Rows are one point carried round by a steady rotation, each followed by how many steps it has turned.
The counts run from 0 to 149.
[ 10  16 -32  -7 -30  -5 -27   5  10   2   3  -4  36 -29  -7  -1  17  22
  17  -4  -2  16   6  11 -27 -26 -19  18  17  14   6   8  -5  33 -31 -28
 -33  -9   0  -9  -8 -18  13   7  23]	62
[ 12  22 -18 -26 -20 -17  -8  26  25  -1  19 -10   6 -44 -11  10  21   2
 -12  -6   4  16  14  13   6  23  -2 -10  32  -2  30   8 -17   8 -11  -3
 -14  13  -8  -9 -14 -15   7  -6  38]	140
[ 21  20 -35   0 -20  13 -10   2  48  14   5 -24  -6   3  10   0  27  11
  24  -8  -8  -3  14  23 -38 -11  -8  26  22   8  37 -13 -18 -16  -8   7
  17  19 -13 -15  -4  21  17  14  -4]	119
[-22  37  -5  -3  -1 -13 -15   5  33  -4 -11 -10  32 -49 -31  13   1 -14
  -2 -10   3 -25   4 -14  -1 -33 -21   1  14  40   8  15   5   2  -3   0
  16 -23  -1 -19  -8 -26  10  -4  16]	96
[  6  11   7  23 -34 -15 -12 -16  -4  11   7  13  27 -48  18  -7  23  26
   9  13  -1 -18  23  25  12 -23 -35  13  23  21 -10   5 -26  -1   0   1
  -2   8  12 -16 -15 -24  -3  15  27]	65
[ -2   4 -13  14  -2 -29  -9 -26  26   1  25  14  24  22   7  -9  26  25
  18  17  -2  -3   5   3 -24 -19 -24  18  21  24   3  -7 -32  11 -17 -12
  12   4  26 -37   1  -8   0  -6  38]	72
[ 10  -2   0 -20 -21  -6  -9  -6  31  -1   8   0  22 -45  -5   6   3  36
   0   7 -10   8  18  -7  20  -4 -32   6  35  15  -6  36 -29  17  22 -24
  -7 -12   4 -15 -23 -21  25  11  25]	147
[ 33   7   3   8 -27 -12 -33  15  26   5  16 -23   3 -36 -18  -8  14  18
  22   0   7 -32   3   3  -9  -9 -14 -25  17  13  23  31 -16 -17  -6  -1
   7  -5 -28 -15 -26   7   3 -10  23]	24
[-14  26  -4 -14   6  13 -13   2  50  -4 -13  -1   7 -28 -40   0  -4  -8
 -11   5   1 -31   9   6 -10 -14 -27  37  35  46  12  20 -15   9  10  -5
  17  16 -11  -5 -16 -15  23   7  -8]	4
[ 26   1  -6   0 -19 -30 -26   5  63   6   4 -13  14 -21  18   8   5  -5
   0  14  12 -12  19 -12 -34 -20  -2  14   6  10  20   7 -50  -5   6   0
   1 -17 -15  -5  -8  15  -7  -9  20]	109
[ 10   1  19  22 -10 -14 -23   2  18   6   1 -16   0 -58   4   5  25 -25
   7  21  17 -30  -1  -3  -6 -28  -3   5  16  25  10  23 -22 -13  -3   1
  22  -8 -17 -39 -20  -2  -1 -24  14]	19
[ 20   8  14  -3 -15   4  -2  -5  47   4  10 -19  24 -28   7  -4   9  25
  24  10  -8 -32  10   9  -7 -19 -17   2  27  14   6  -2 -21 -14  22   5
  45  -1 -17 -21 -14  18  20   4   5]	116
[ 20   0  -6  -1 -21 -18 -12  -5  50   3  12  -7   6 -27  23   8   1  -6
   3  26   9 -30  18  -8 -14 -13  -9   9   8  17  11  20 -48  -9  11   4
  23 -14  -5 -14 -13   6 -11   2  11]	110
[-13   9 -16 -15   4  -5  13   9  47  25  -4 -30  -4 -21   8  19  10  14
   1 -16  -6  13  26  -2 -21  -5 -16  -6  26   8  34 -13 -44   3   3   4
  36   2  11 -12 -14  12  20   3  27]	38
[ 16  10 -22   5 -20 -21  -3 -11  35  28   8 -25 -16 -14  31   1  28  12
  -1 -10  -5  -1  25   9   9   3  -9  -5  19   0  16  -2 -26 -26  10  11
  35   7   5 -28  -5  16   8  19  31]	33
[ -6  33  -2  -3  -2   0  -5  10  39  14  11  18  17 -14   3  14  46  -5
  -7 -33  22 -29  -8  25 -14   7 -10   8  26  23  24 -11 -14   7  -5  10
  38  20   4  -3  -3 -10   0  15  28]	84
[ -6   3 -30   8 -15 -23 -14  -2  38  13  23   7   1  28   9  -7  27  16
   6  20  -4  -2   4  11 -36 -13  -5  14  21  30  16  -7 -40  15 -22   1
   2   9  22 -20  -1  -8  -7   6  30]	73
[  6   9  -8  14 -31 -15 -11  -1   7  13   6   6  31 -58  25  -4  25  17
   3  -2  14 -10  29  30  -4 -16 -11  10  10  16   7   9 -30  17  -2   3
  -8  -2   2   1 -15 -15 -13   5  26]	64
[ 26   8 -21   4 -16 -16 -23 -14  36  29   0 -31   4 -11  37   9  30  19
  -1 -26   1   9  20 -16  -5 -15 -19   6  10  -2  18  -9 -15 -14   5   0
  29   5  -5 -29  -1  27  19  14  39]	32
[  1  25   4 -10  -1  15 -13   5  42   7  11   5  22  17 -20   5  42  24
   5 -28   8 -23 -15   3 -24   0 -13  11  32  21   1  -8   8  12  -2 -16
  13  11 -10 -16   6  -2  26   5  38]	82
[-17  21 -25 -19   5   6 -13  11  64   6  -1   1  -5 -11 -23   2  -4  -7
 -12   5  -7 -28   7  20 -10   7 -16  35  29  36  17   7 -21   0   1   2
  20  16  -1  -6 -21 -17   8  13  -7]	3
[ 28   8 -29  13 -24 -12 -45   9  30   7  16 -36 -29 -10   0   1  17   8
  30   6  13 -13   1   0 -29  -4   2  12  16  12  14  17 -12 -18 -25  -1
   2 -10  -3 -23 -16  -3  -9  -4  21]	22
[  1   5 -23 -19 -15 -26 -16  11  13   6  19 -22  29 -48  24   8  10  -4
  26  -1   7   8   7  15 -11  16   8  15  25   4  -1   1 -12  17 -16  -8
   5 -21  15 -17 -32 -24   7  -2  29]	58
[  1  12 -18  22 -18 -11 -33   7  33  -4   2 -12   7 -11 -20  12  29 -21
  14   9   3  -5  -2  -6 -23 -34  -7  31  13  21  26  17  -1   1 -20 -18
 -11  -2 -19 -52   8   4   6 -18  -3]	16
[-16  19  -1  11 -28  23  -8  14  11   0  17 -28  -6 -31 -28  19  41   3
  19  13 -20  13  -2 -14  12 -26 -18  -6  38  23  29  20 -16   3 -11   2
   4  -6   9 -36  11   1   6   7   7]	132
[ -3  34  -3  -7   7   3  -6  12  43  23   5   0  20   7   1  19  41   8
  -3 -37  20 -15  -9   7 -24   6   0  11  26  21  11 -14   4  23  -3  -3
  20  13 -10 -14   4  -6  16   6  36]	83
[-10  23  -3  -1 -32   4  -2  27  20  11  13 -27  -4 -59  13  29  39  -1
   0 -17   8  23   6  -5   3   3  10  -7  16  13  22   4 -14   3   0  12
  16   0   0 -14   2  -9  -2  -7  47]	135
[  5  28 -23  -5 -21  19  -1  17  27   9  25 -12   8   9   3  42  22  -4
  18 -26 -10  18  14   7  12   4  -6  26  45  -9  19  -2  -7  11   5  -8
  -4   0  21 -31  10 -16   0  -4  12]	47
[ 12   9 -22   5 -14  23 -10   7  37  17  -2 -28  -2 -21   2   4  27   6
   6   4 -14 -17  20  28 -34  -9  -4  17  27  13  38 -14 -28 -13   7  14
  20  24 -24  -9 -11  20  16  10  -3]	120
[-11  -5  20  14   1  11  -6 -10  34   2   7   8  10   3  -9  -3  30  36
  -2  21  -1 -17  -7  -9 -28 -21 -16  -4  19  41  -5   2 -27  22   8  -7
  13   7   0 -25  -4  -8  22   2  44]	76
[-14  28 -19   6 -13   6 -22   6  33  19   8  -5  -3 -17   3  20   3 -16
   6  -9  12 -25  17  16   3 -10 -11  45  17  44   0  15 -18 -10  11  15
  24   4   5 -13 -12 -13 -12  14 -19]	8
[ -6  -5   9  18  -9 -30  -6 -21  19   2  16  12  39   4  -4 -10  19  17
   2  14 -10 -14  13   2 -11 -23 -31   6  40  24  -2  -5 -23   4  -2 -15
   7   9  19 -37 -14  -2   9 -11  40]	71
[ 18  17  -1  -5 -11 -21 -28  -4  50 -18   3  -6  18  -2 -26   3   2  -9
   5  18 -10 -20  18 -16  -6 -22 -22  24  25  12  17  23 -19 -11  -3 -17
 -15  -8 -22 -26  -4   6   6 -13  13]	107
[ 13   7 -19   0 -18  -6  -3 -11  37  17   9 -20 -18  -9   9  -7  18  23
   2   8 -30  -2  20   1  19  -5 -21 -10  39   8  28   5 -28 -30   5  12
  37   9  12 -35 -14  13  11  19  19]	34
[ -2 -11 -10  -7 -17  15  -6  17   6   2  16  -5  14 -51 -16   5  19  -9
   7  24 -12   0  -1  13  16   4  -4  25  36  12  16  34 -11   4  -2 -20
  -9 -13  -6 -32 -26 -28  20   6  12]	55
[  9  11 -26   4 -26 -18 -23  10  14  10   2  -1  34 -49  12   4  22  21
   3  -9  15   2  16  19 -34 -17 -10  16  11  14   9   3 -18  29 -16 -10
 -17   4  -1   0  -9 -20   4   3  30]	63
[ -3  18   9   2 -26   4   1  12   7   0  15 -14  -9 -62  10  27  34   4
   6   1  -2   9   5  -3  24   5  -4 -15  28  10  19   9 -15  -9   2   4
  17  -3   8 -27  -4 -13   2  -8  45]	136
[-16   6 -25   2  11   3 -28   4  44  22   6  -4   5   1 -11  13  45 -15
 -28 -37  16  -3  -2  -2 -18   4  -1  31  14  26  13  15   5  13  -6 -13
  16  13  -9 -16   8  -8  28  29  27]	88
[ -9  10 -10   4 -16  11  -6  12  42  26  29  15 -18   8  16  10  30  27
  10  -1   5 -27 -11  25 -12   6   7  10  13  41  -8  -7 -18   2   3   9
  29  22  22 -15 -13 -26  -9  16  31]	79
[-25  21 -43 -12  -8 -15 -21  25  43  17   7 -24   8 -21 -22   2  -2 -24
  -4 -20  -5 -16   3   8 -15   0   3   3  16  40  24  27   7   2 -12   5
  11  -2   1  -2  -5 -29   7  17  14]	94
[ -7  22  -9   4 -28   4 -11  20  25  12  13 -30   5 -40   3  24  37   0
   3 -18   8  31   4 -15 -11 -11   3  -5  15  11  26   7   0  16 -10   2
  -1  -7  -2 -17  10  -1   7  -1  41]	134
[ -9  23  10  -4  -4  32  -8   3  36   8  16  12   9  14 -26  -2  35  36
   0  -6 -13 -32 -17  16  -9  -4 -18   5  32  31   2   9   6   5   3 -11
  16  19 -10 -15  -2 -19  22  11  28]	81
[-11  48 -44   6 -29  -7 -32  12  37   9   3  -7 -19 -32   1  17   5 -14
   1  -9  11  -7  16  -3  -4 -19  -2  25   0  28   4  10  -9 -13 -13   8
   1  -6  -1 -19   4 -34 -24   9  15]	99
